One turn moves every row onto another: examples first, then more rows asked:
Relam: [-13.3 -18.4  -5.9 -13.0  -3.4  -6.3  -0.4   0.2   9.9  18.5   8.3   6.6
 -17.1  -9.3 -10.6  -8.5  16.0 -16.6  15.1 -11.5 -10.6  -4.6 -19.4  -6.6
  -3.1   4.9  -1.8  -3.1  -8.7 -37.3  10.3  17.6  31.2  34.0  10.2  20.5]
zor: [ -7.3 -19.6 -14.5  22.9 -18.1  -2.9   0.9   2.0   7.0  27.8  12.1 -11.7
   0.7 -23.3  -5.9 -12.6  21.8  11.0  -3.3   8.7  -9.7  -6.0 -10.3   9.3
   7.9   8.8   6.8 -10.6  -0.7   3.0  -5.2 -10.6  27.1  14.5   9.9  16.7]
kodi: [-28.0  -1.1 -25.3   3.4  -9.7  -0.5  -8.5 -10.4  14.4  31.4   9.3 -17.3
  -6.0 -16.3  -4.7 -14.3  14.1  -1.0   2.2  11.5 -18.7 -10.3   8.2   1.1
  24.9  -3.4  -2.2   3.4  22.3 -13.8  -3.3   5.6  17.2   0.1   4.9   9.3]
Liv: [-15.5 -24.5  -9.3  16.5  -1.7  26.8   0.9 -14.1   9.0  44.3   6.1  20.8
  -8.0  -9.7 -17.7  -6.5  -2.8   1.1  -2.8   1.0  -6.1 -15.9   6.5 -19.3
   8.5  10.0  -7.4 -11.3  -7.0 -15.0  -4.9   3.8  12.3   6.5  18.9   3.5]
sagi: [-15.9 -10.9  -8.7  11.1 -18.4 -13.1 -23.8  -2.3  12.0  33.2   3.6   7.7
  -3.3  -9.2 -10.3 -14.1  11.1   4.2   8.3 -14.0 -13.8 -25.8  -4.3  -4.0
   3.1   2.6 -14.8 -11.9 -12.7 -22.8  28.9  11.2  39.4  -2.9  11.3  30.7]
gek: [ -4.6 -21.6  -9.2  16.7  -0.9 -17.1   8.9 -12.2  -1.9  39.5  14.4  20.7
  -5.8 -17.3 -16.4 -11.2  19.5  -2.0 -10.4  23.5  -4.3 -26.9 -18.0  -1.6
   6.0  -1.5 -10.9  -5.7   1.4  -0.8  13.1  -0.9  19.1  16.2  13.0  -2.3]
bot: [ -4.5  -8.2  -7.7  -5.5  -4.3   2.1   1.8  -5.3   4.7   8.6  18.3  11.0
  -0.5 -13.3 -11.0 -15.7   0.1   8.9   9.3  12.3  -6.3  -8.5  28.0  20.6
 -28.9   5.5 -19.9 -10.2  -2.1 -18.6  13.6   1.9  21.2  16.8  14.3  19.0]
diniz: [-22.4 -18.4 -18.3  -2.6   8.4  -7.2  -2.7 -12.5  13.2  30.9   9.4  -2.8
 -19.0  -0.8  11.6 -15.9   2.3  -7.0  -7.3   6.6 -25.9 -15.8   2.4  -2.8
  15.9  13.0  -1.2  -2.3 -12.1 -26.0   9.5   3.8  27.9   7.9  32.6  27.1]
kad: [-13.2 -22.6  -7.3  -2.8   6.9  -0.1  -4.5  -2.0   6.3  18.5  13.3  12.7
  -7.4 -14.5  -7.9 -13.0  36.6  29.5   0.9  -4.4 -14.7 -15.7  -0.6   5.9
 -34.2   3.4  -3.0  -7.5  -0.2 -11.8  -2.7   4.9  29.5   7.3  19.1  18.7]
Gume: [-34.4 -28.0 -19.3  -8.5   2.8  -6.4   4.2 -20.4  25.8  22.3   9.5  15.3
 -22.9 -18.6  -4.7 -18.9  16.5   0.4 -17.7  13.4  -4.9  -6.4  -0.1  -2.3
 -10.2  17.2 -15.6  11.9  11.2 -29.7  -0.3  12.5  19.9   7.8   8.7  -3.7]
figi: [-14.2 -12.5 -24.6  17.3 -13.7   6.2  -4.1 -11.4  12.4  30.5  13.8   8.2
 -10.9 -11.4 -13.9 -26.7  -9.0   3.9 -24.6   7.6 -11.9 -19.1  -5.7  14.8
   1.9  17.3 -24.4 -11.5   8.6 -18.7  12.1  -5.3  28.9  -0.7 -10.0  16.3]
tido: [ -2.1 -14.0   6.0   2.2   6.1  -1.7  -6.7  -5.7  -4.2  36.7  16.5  -0.3
  -2.0 -23.9 -12.5 -26.4   2.8  -0.8   1.1  -0.6  10.9 -42.0   7.1  12.0
  -5.6   9.6 -10.8 -13.0   6.1 -11.1   2.4  25.2  28.9  17.1   7.0  22.6]
Rifa: [-25.0 -18.0 -15.1 -19.4  -4.6  11.0  -6.1 -14.6   5.0  22.5  -2.4  -0.2
  -7.7 -11.4 -21.7  -2.4  19.7  -9.5  -0.6  -2.5 -15.4 -14.3  16.1  -6.8
   8.7   6.3  -7.8  11.9   0.8   3.2  -7.7   7.1  30.4  -1.9 -12.4   6.9]
nobog: [ -9.6  -9.9 -13.6 -10.1  -9.4  -4.9  -5.2   1.3   9.6  20.7  15.1  12.5
   5.1 -31.3 -11.9 -26.0 -18.4  -3.1  -6.2   3.5 -13.6 -17.7  -9.8  14.3
  -4.2  27.2 -12.1   0.3   1.4  -4.2  -4.0  15.2   6.1   5.0  -3.7  22.3]
lop: [-40.0 -15.6  -7.8  -5.3 -12.4  -2.5   2.7  -4.8  12.3  12.7   9.8   6.3
 -19.4 -39.9 -12.4 -18.8  23.9   6.8  -5.9   6.5  -8.3 -15.0   4.9 -11.0
   4.2  12.9 -14.3 -25.7   0.7 -10.4   1.0  13.1   1.7   4.0   1.1   8.1]
Genu: [-30.3 -14.0 -20.8  -5.2  -6.6   0.2  -1.5   1.8   6.8  12.3  12.3  19.1
  -5.6 -47.8 -12.8 -17.6  14.6  -1.8   9.6  -1.4  -2.9 -11.9 -11.1   8.5
 -12.0  17.9 -19.2 -14.4  10.2  -9.1   4.8   9.5  43.8  14.3  -3.8  16.3]
Buf: [ -4.8 -25.7 -14.3   1.2  -7.0   1.6  -9.2  -3.5  -5.1  18.2  -4.3   0.1
  -9.0  -2.8 -12.5 -20.6  11.4   7.9 -12.2 -10.6 -21.3  -3.4   1.1  16.5
   0.3  -0.2   0.8  20.7   5.9 -22.5  -7.9   9.6  18.5   2.1   4.5  -2.4]
bipif: [-30.3 -27.0  -4.5   0.4  -4.6 -29.6  -0.1  -1.3   8.6  43.8  -4.1  10.8
   1.2 -21.1 -19.1   7.6  18.4   0.8   7.6  -0.6 -12.4 -18.6   2.5  -1.7
   5.8 -17.0  -3.7  -1.5  -3.4  -1.5   3.4   1.2  27.1   9.6  14.5  12.9]
fil: [-11.1 -21.8   3.5  14.4  -0.9  -2.9  -1.8  -4.2  13.5  33.2  32.6  18.1
   2.8 -19.3 -20.5  -1.2  32.1   0.1  -3.9   8.0  -8.6 -12.8 -21.0   3.0
 -11.3   5.1  -8.9 -14.5   3.6 -13.0  19.1  -1.5  27.8  -9.4   7.0  25.5]
lofa: [ -2.0  -9.2  -6.7  -1.5  -2.8  -6.0   0.1  -5.3  11.6  33.0   6.9  15.1
  -4.1 -19.8 -13.6 -26.5   2.7 -19.6   0.2  17.1  -7.6 -12.1   0.0 -27.0
  13.7 -15.7 -15.0  -0.2   5.9 -33.2   8.5  -2.4  37.3   2.0   9.2  13.3]
sige: [-13.1 -23.0 -10.2  -6.8  20.6  -5.6  -2.6  -3.0  15.3  -0.1  -4.1  16.2
  -7.4  -9.4 -17.7 -16.5  -3.6  -1.8   8.7  -2.4 -18.3  -9.0  -2.0  22.7
 -17.2  -4.6 -14.1  -6.6   1.3 -26.3  -9.7  13.6  17.9  12.4  10.5  11.9]
Gan: [-29.6 -22.2  -1.6  -1.1   5.5  -4.5  -4.4   1.6  -0.9  38.0  27.7  21.8
 -13.5  -4.4  -6.9  -5.6  -1.1  11.7 -15.3  -0.2   3.7 -15.6  -4.8  -3.8
  -8.5  15.2 -21.3  -5.4  13.5 -27.7   0.4  -1.3   9.3   2.3  -4.8   3.7]
geti: [ -3.7 -28.9  -9.0  -7.5   2.9   8.4  -1.0   4.9  -6.2  15.9  11.9 -10.9
 -18.3  -7.8 -13.9  -8.9   7.1 -13.7   8.0  -1.0 -32.8 -12.1  19.8  10.5
   5.5   3.3  -8.9  -9.2   0.7   0.2  12.4   7.5  23.5  -4.7   7.1  29.4]
Nen: [  7.2 -17.0  -9.9  -8.5  -6.7  -4.1   1.2  -4.5  14.8  28.2  26.5   8.0
  -0.1   2.3 -13.4 -19.5   4.4   4.3   5.0  18.5 -13.8 -15.5  -0.4 -10.4
 -20.1 -18.6   3.4  -1.8  -1.3 -27.8  12.6   5.8  12.3  17.6  13.4  13.1]
saziz: [-20.9 -10.1  -5.5  -8.1  -7.5  -2.0  -4.5  -6.2   6.5  28.2  -1.8  19.7
  -5.4 -27.7  -2.9 -16.9  29.8 -28.4  -2.6  -6.4 -10.7 -12.3  23.8   3.9
 -13.1  12.6   1.3  -1.0  -1.8 -18.8   3.0   3.2   0.2  16.7   4.2  15.9]
Zevi: [-21.2  -3.1 -14.8 -15.6   5.7 -13.7  11.7 -12.4  21.2  44.9  -2.3  20.7
 -16.5 -13.5 -18.3 -10.5  10.7 -13.9   2.3  -8.0 -16.9  -5.7  16.0   7.5
   1.3 -10.4 -19.5 -10.1  -6.8 -16.9   2.4  18.2  37.0  -0.2   6.9  24.0]
boti: [ -7.9 -20.2  -0.1   9.8   3.6  -0.6  10.1   5.5  24.7  26.5  25.4   7.4
 -11.3  -8.0  -2.4 -20.8  10.0 -25.1  13.1   6.3 -15.7 -13.8   9.4   0.2
  -3.6   4.4 -36.6  -5.9   3.2  -6.0  17.3  12.2  33.5  12.6  14.0  28.5]

bipif turns into Nen
lop turns into Gan
zor turns into kad
Where do these go?
Genu turns into Gume
bot turns into Rifa
fil turns into sige
Relam turns into diniz
tido turns into saziz
boti turns into Zevi

